One turn sends every row of this set to another row. A few are shown first. Where does it send the rows asked after them?
munu: [ -4  -7 -14  -8   5  11 -18  -3 -10  -9 -16   8   0 -10  10  -9   4  -6
  -4  -5   9 -11]
gulo: [  3   4  -3   1  -5  19  -5   5  -1  -9   1   0  -4 -13  11 -19  -9  -9
   9   6   0 -18]
Zon: [  3  -2   0   1  22  -2   7   4  -2  -2 -32  -3   1  -2   4  11  -6  -3
   3 -18   7   6]
Dul: [ 19   8   7   4   5  -8   8   0   7   2  -2 -17   5   4 -11  10  11  -2
  10  -2  12   2]
siman: [ 15  -2  -9 -13   8   5   8   1  19 -16  -9   4  -3  -4   7  -5  -2 -24
   9 -15 -11   1]
kila: [  9  -1  -6   1  -8  21  -9   8  -2  -9   3  -2  -2 -12   9 -19  -4  -7
   7   1   1 -17]
fif: [ 14  -6  14  -1   3   2  -1   0   9 -21  -2 -15  12  -3   7  -8  21 -15
  10  -3   4   5]
Gadu: [  2   8  -9   3  -2  -6 -14  -2   3  -9  -1  -1  -6 -19  -7   5  -7  14
  -6   4   5  -1]
nogug: [  9  -4   5   6  11  -9  -4  -7  -1   6 -21   5  -3 -11  18  15 -10  -2
   4 -16 -10   4]
nopom: [ 11  -5   9  -9  10 -14  15   1  -4   1 -12 -12  -8  10  -6  18  -2  -2
   0  -4  -1  -1]
mig: [  6  -9  -3   3  22  -5  16   1   7 -13 -14   1  -6   3  12  10 -16  -2
   7 -13  -3   6]
bev: [ 22  -3  11   8   2  -2   5   2  15  -1   3  -6   8   1   6  -9  17 -14
  19  -7   1  -1]
Ripo: [  7   5  -6  -3  -2  19 -11   1   2  -9   1   5  -7 -10   9 -18  -7  -6
   5   1   3 -21]
kez: [ 11  -6  11   6   6  -3   1   5  11  -5  -6  -8  15 -14  20  -4  20 -14
  16 -13  -5  -8]
vagas: [ -9 -11  -4 -12  -2 -10 -11  -2  -8 -10  -8   3  -8  -8   2  -6  -1   9
 -12   2  -4  -7]
pev: [  6   0   7  -3  -3 -11  -4  -4   2   4  -1  -6   9   2  15 -21  19 -14
   7  -5  -3  -1]
biz: [-10  -3 -16  -3   3  14 -11   2  -9 -10 -20   6   2 -10  14  -8   1  -9
  -2  -3   8  -8]
Mes: [  5   0  -1  12   3   0 -19   4   8   3   6   2  -2 -19   7  -4  -5   7
   9   4   5 -19]
poz: [ 14  -7   0   1  15  -6  13   3   1  -1  -7 -17  -1  11   2  14 -14   1
   1  -9  11 -13]
kad: [ 16 -12   2   1   8  -2   1   6  18   0   6  -5  12  -5   2 -13  15 -10
  18  -7  -7  -1]
rel: [ -3   6  -7   7  -8  -7  -8   0   4 -10  -7  -3 -11 -13  -5   7 -10  15
  -3   2  10  -3]
Fota: [  1   7  -6   7 -11  -6 -10   0   3 -10  -6  -6  -4 -16  -7   4 -10  13
  -9   2   6  -1]
nes: [-14 -12  -5  -6  -6 -10  -7   2  -7  -8 -14   1  -6  -4   6  -6  -3   7
 -13   1  -2  -8]
Peli: [  6  -4  -1  18  -6   3 -14   6   4   2   4  -4  -1 -16   4  -4  -5  10
  11   2   9 -18]
kefu: [  7   4  11 -10   6   9  15   4   9 -18 -17   1  -6  -2  14  -7  -3 -12
   5 -13 -17   1]
Neku: [  8  -7  12  -3   7 -20  15   4  -4   5  -7 -18  -2   6  -5  -3  -6   5
   3  -8   2 -11]
mitor: [  6  -9   7   1  14  -1   7   0  12 -26  -9   3   1  -6  14  -5   5 -12
  12  -8 -10  15]
seb: [  5 -13  -2 -11  17  -5   3  -5   7  -5 -26   1  -5  -2   7  19  -2 -14
   7 -16   1  -7]
tilam: [ 11  11  -1  -4  -6  -3   2 -12   8 -14 -12   6  -2  -8  14  -7   2 -12
  -1 -16 -12  14]
zin: [ 18   2   2   2   6   4   4  -4   8  -1  -2 -15   9  -1 -18   5  13   7
  13  -3  10   4]
mesi: [ 20  -2   9  -2   3   0   4   2   2  -7   1 -28  10   8  -1   4   8  -7
   3  -3  16 -12]
Pepi: [-15 -10  -5  -9  -4 -12  -8   5  -5 -12 -14   2 -12  -8   7  -2  -3   3
  -8   3  -3  -5]
zenu: [ -6  -8 -15  -6   1  12 -15   7  -9 -13 -16   4   0 -13  13  -8   4 -13
  -2  -3   4  -5]
gapa: [ 11 -14   0  -8  16  -3  11   0  -2  -5 -24   3  -4   2  10  14  -1 -16
   4 -17  -6   4]
Vegat: [  8  -8  13 -13   6  -6  12  -7   1  -2 -12 -12 -10   9 -11  13  -1   7
   6  -3   1 -11]
let: [  5  -3   2  17  -4   0 -17   6   5   2   2  -5   3 -23   6  -3  -7   4
   9   5   6 -15]
zega: [ 20  16  -1   3  -3  -1  11  -1   6  -9   0 -22  11  -9  -7  -1   8  -6
   6 -11  11  -2]
fuza: [ 21  -4   1  -3   5   8  12  -1  11 -14 -10   6   0   0  13  -7   5 -23
  12 -17  -9   5]
nonup: [ 14   9  12  -5   6  -1   8  -3  -9  12  -6 -11 -10   4   2   5 -18   2
   2   0  -7  -9]
Tepe: [ 14  18  -1   0   7   5  -4  -3  -8  12  -7 -16  10   2  -1  -2   8  -8
   7  -2  16  -1]

Vegat moves to seb
gulo moves to let
Neku moves to Zon
Now find these:
fuza moves to bev
zenu moves to kila
mitor moves to fif
nogug moves to tilam
Ripo moves to Mes

One turn sends every row of this set to another row. A few are shown first. Where does it send the rows asked after them?
das: [ -3  -4   8  -2  -4   1  16   8  14   8   8   4 -29  -3   5   2  19  -1
 -28  -1  -9  -4   6]
Fopaf: [-19  -4  11  -3   2  -9  13   2   5  14  -8  -6 -26 -15  22   3   8   3
   6  26 -10 -18  11]
Kam: [-10  -4  30   0 -13   3   9  14  16  13   2   1  -4  -4  18  19  -3   4
   2   6   6   0  11]
lon: [ -4 -16  14 -10  -4 -26  11   7   1   7  -1   0  -3  11  20  12  -7  -4
  -5  24   8  -3   6]
Soza: [ -5   7   5  -1  -1 -18   9  -6   2  23  -2 -12 -11  14  12   0  11  12
  -6  -8  -8 -15 -12]
mir: [  5  -3   7 -12   1 -14   7  -4   1  25   9 -16 -10  10  23  -3  -5  10
   4   3   9   8  -5]
Taf: [-22   4  10   7  13  -3  11  15  19  15   4  17 -10  -9   2   4   5   5
  -3   6   9  -1   2]
zuse: [-16  -5   6   2   1 -29  16  11   8  16  12   3   8   5   5   7  13   8
  -8  16  -2 -16   7]
ripu: [  3   1  13 -11  -9  -9  17   4   8  24  14  -9  -9   1   9   4  -9   5
   5  21   9 -12  15]
Pir: [ 7 -6 23  8 11  1 20 12  2 14  2 -8 -7  9 23  0  1 20 -4 -1  7  9 13]
Nukos: [ 16  -7   8   2   4 -18  19  -4  -7  21   3   0  -5   1  13  -1   5  11
   4  20   3 -10   5]
resas: [ -4 -18   7 -17  -6 -30  10   9   2  26   3  -8 -11  -2  11  -2   7  12
   2   5  -1  -4 -13]
Fetul: [ -9 -14   3   5   6 -26  16 -10   3  15  -5   0  -1  12   7   9   8  -5
   5  -3  -3  -5  -7]
Nol: [-13  -4  18  -1   2  -6  10  15  -3  17 -13  -6 -18  -1  19  -7  -3  29
  -4   0 -12  -7  -7]
rutu: [-13   2  10  -6   6   1   8  10 -14   2 -11  10 -18  12  17   0  17   2
 -11   9 -13  11  -3]
fizaz: [-15   7   9   0   0   3   2 -12  -4  11   0  -1 -21  -3  25   7   8   5
 -18   6 -15   6  -7]
kudov: [ -8  -7  -1   6  -9   9  24   0  19  14   9 -10 -14   1  20   6  -4  13
   5  10 -14   3  20]
defe: [-10 -16   3   7  23 -17  13  10  11   1   4  -5 -17   7  18  -5   4   7
  -7  17 -12  11  16]
gor: [-18  -3   7  -5   1 -25   8   7   5   9   8  -5  -7  12  -7   2   0  -2
 -20  -2  -8  -8  -1]
Zene: [-19   2  11 -11  -7   0  17  13  -7  17  -5 -12  -7   9  22   2  25  14
  -8   5  -7  12  14]
Lakez: [-23   3   3 -13   7  -2  25   4   2  20   7 -17 -25   0  30   5   5  15
 -10   6   0   9  11]
Pese: [ -4  -5  11  -5  -7   6  14  14   3  10  -3  16 -19  -1  -4  -1  20   1
  -4  13 -20  -2   8]
dutap: [ -2  -2   4   7   9 -10   7  12  15   5   7   1 -21  -1  30   8  25   6
   7   2  -2  -6 -11]
vupat: [ -5 -12   9  -2   0 -10   8  -1   0  12   8 -16 -15 -20  12   3  15  -7
  -4   8   6  19   9]
til: [-17  -9  11   5   3  -8  13   1   4  15 -21  -1 -17  -6  -6   1  -2   3
 -12  -6  -6   9   4]
gef: [-17  -3   8   0  -2  13  18   4   5  19   2   0  -3  10  25   3  14   7
  21  10 -10   6  12]
moge: [-13 -14   9  -5   4   8  19  14  11  -1  22   6 -23   1  14   4  -8  -5
   0   3 -11  -3   0]
pumi: [-14 -17  11 -15   1   7  20  19  10  14   8   9 -17   5   6  -1   9  -5
  12   8  -5  13  11]
noze: [-10 -14  22   2  -6 -14  17  11   1   1   8 -18 -14  -2  11  18  12   3
  -2  -2 -24  -7  11]
rakoz: [ -7  -1   4   2   4 -13   9   4  17   7   7  10  -8  14   4   4 -13  -7
  -4  21   1 -13   8]

Taf moves to Pir
moge moves to Lakez
Now find these:
Fetul moves to lon
rakoz moves to mir
gef moves to rutu
noze moves to Fopaf

One turn sends every row of this set to another row. A few are shown first. Where does it send the rows asked after them?
gevo: [-10  22  -1  12 -11   1  12   3  13  11  14  -8   9  -3 -15  -2  20  -2
 -16  -3   8  -5 -20 -12  12   8  -8 -12]
lugi: [-19  24   7  14  -8   2  -4  11   4  -5  -5  11  -2  -3  14   2 -16  -9
   6  -2  23   0  -5 -13  19   4  -9 -15]
rore: [ -1   9 -25  11   3  -1   4  -8   7  -4  16 -15  -5  -6  19   6  -9   2
   6   7  23  11 -10  -5   9  12  -1 -15]
Tuv: [-15  20  -2  19   4   2   7  15   0   0   5   4   4   1  10 -12 -16 -10
  -8   9  20  -6 -10  -7   6   4  -6  -7]
lipet: [-18  12  -4  21   6   2  -8  23  10   1  11  -9  -4 -13 -10   1   4  -7
  -6  -4  21   6 -10 -27  12  -7 -22  -8]
Tob: [ -6  16 -11  -4 -12 -12   1  -1  14   0  10 -20 -12 -13  33   6  -6   1
  -3  11  18  -1 -13  -8  11  -3 -16 -16]
sosab: [-24  -9 -15   5   4   9   5 -20  12   4   4 -11   7 -10   7   5  -8 -10
  -5  -9  14 -16 -10  -9  16  -3 -25 -11]
Vufi: [ -8  17   2   7 -13   2  13  -3  24   5  14  -2   7  -7 -18  12  12   4
  -8 -12  14  -1 -15  -6  17   2  -9 -23]
kugi: [-41  30  -5   2   3   3   5 -19  12   3   6 -14   7  -2  10   7   5   4
  -7   1  33 -20  -6 -11  18  -5  -8 -14]
Linom: [-26   8  -7   7 -12  -5   5 -23  12   8   4 -46  -1   0  -1   5   5  -4
  -2  -6  25  -2  -8  -4  12   5  -3 -13]
vuki: [-28  -2 -19  11   0  12  -5 -15   3   6   3 -12   5 -10   3  -8   0 -20
  -2  -5  16 -17 -11 -10  14   6 -21  -4]
dati: [ -6  -2   2   6 -15   0   6  19  19   5   9  -1   0 -16   2  10 -11  13
  -2   8  21 -10  -9 -13  14  11 -15   2]
Vazap: [-15  21 -19   4  -5 -11 -18  -5   0  -4  12 -11 -17 -16  14  -1   4  -6
   5   4  21   7 -14 -18  13   1   0  -9]
razop: [-35  28  -8   6   3   7  10 -17  11   4   8 -19  10   4  11   0   2  -1
  -7   6  36 -22  -6  -2  17   3  -7 -13]
Sisi: [-16  20  -5   2   1   9 -10   8   1   2  -9 -21   2 -13   6  14  13  -5
   8  -7  16 -10  -4 -29  18  16   9 -12]
vize: [ -8  24   6  10 -26   5   8   2  17   8   6  -8   6  -1  -7   6  17  -6
  -5  -7  13  -5 -14  -7  23  16 -13 -20]
nek: [-17  19  -4  -7  -7   5   0  14  24   1   3 -26  -1 -28   7  19   3   1
   1  -4  23 -21  -4  -9   1  -5  -4 -21]
zezun: [-17  14 -14   1 -15  11   9  16  16   5   7 -34  -5   1  13   2   5   6
  -7   1  30  -9 -11  -7  -6  -1  10 -16]
meb: [  1   7 -10   1  14   5  10  12  10   2   8 -30   7  -5   1   6  -2  -5
  -7   3  22 -21  -9  -6  12   9  12 -13]
Zir: [ -7  -2  -5  13  -9   3  -1  16  11   3  11   2   0 -14  -8   4  -8   8
   3   6  24  -5  -9 -15  15  18  -5   6]
Gek: [ -9  12   4  17  -9   4   2  30  17   3   6 -19  -2  -6   7   0  -2 -12
  -7   3  23  -3  -8 -14  18   0 -33 -13]
kilar: [-26  -2  -8   1 -10   7  -7 -15  10   2  -2 -12   0 -11   9   1  -4 -20
   1  -9  18 -20 -10  -8  26   0 -25 -12]
Nadob: [-21  19   1  10   3  -1   7  10  13  -4   6  11   0 -13   9   5 -20   2
  -6   0  22  -3  -7  -9   3 -13 -13 -16]
mal: [ -4   3  -2  22   6   9   4  18  17  -3   8 -10   1  -2  -4  11  -9  -5
   3  -7  27   9  -4 -15  24   3 -21 -18]
sot: [-29  10  -7   6 -13  -6   5 -23  11  10   3 -45  -1  -3   0   5   8  -2
  -5  -5  22  -3  -9  -9   9   1  -5 -12]
taz: [-24  15  -9  -5 -11   6   0   9  12   2  -1 -25  -9  -3  11  14  10  14
  -3  -9  25   0 -10 -27   4 -10  12 -17]
pav: [-12  11 -11   0 -10   9   0  10   8   0   1 -27  -9  11   7   6   4   1
   1  -7  34  -2 -10 -13  17   5  23 -18]
Fiv: [-36  28  -6   6   4   6   3 -21   8   1   5 -14   7   5   7   4   3  -2
  -1   0  37 -18  -5  -8  27   4  -2 -14]
Vas: [-12   3   4   5 -18  -4  -7  19  13   4   7   2  -6 -18  -3   5  -4   6
   1   5  21 -10 -10 -20  19  10 -10   6]
fivu: [-27   8  -6   5 -10  -7   3 -24  10   8   2 -43  -2  -1  -3   6   7  -3
  -3  -8  23  -1  -9 -10  15   1  -1 -12]

mal moves to Gek
pav moves to zezun
Vas moves to Zir
Now find these:
fivu moves to Linom
lugi moves to Tuv
razop moves to kugi
rore moves to Tob
vize moves to gevo
kilar moves to vuki
nek moves to Sisi

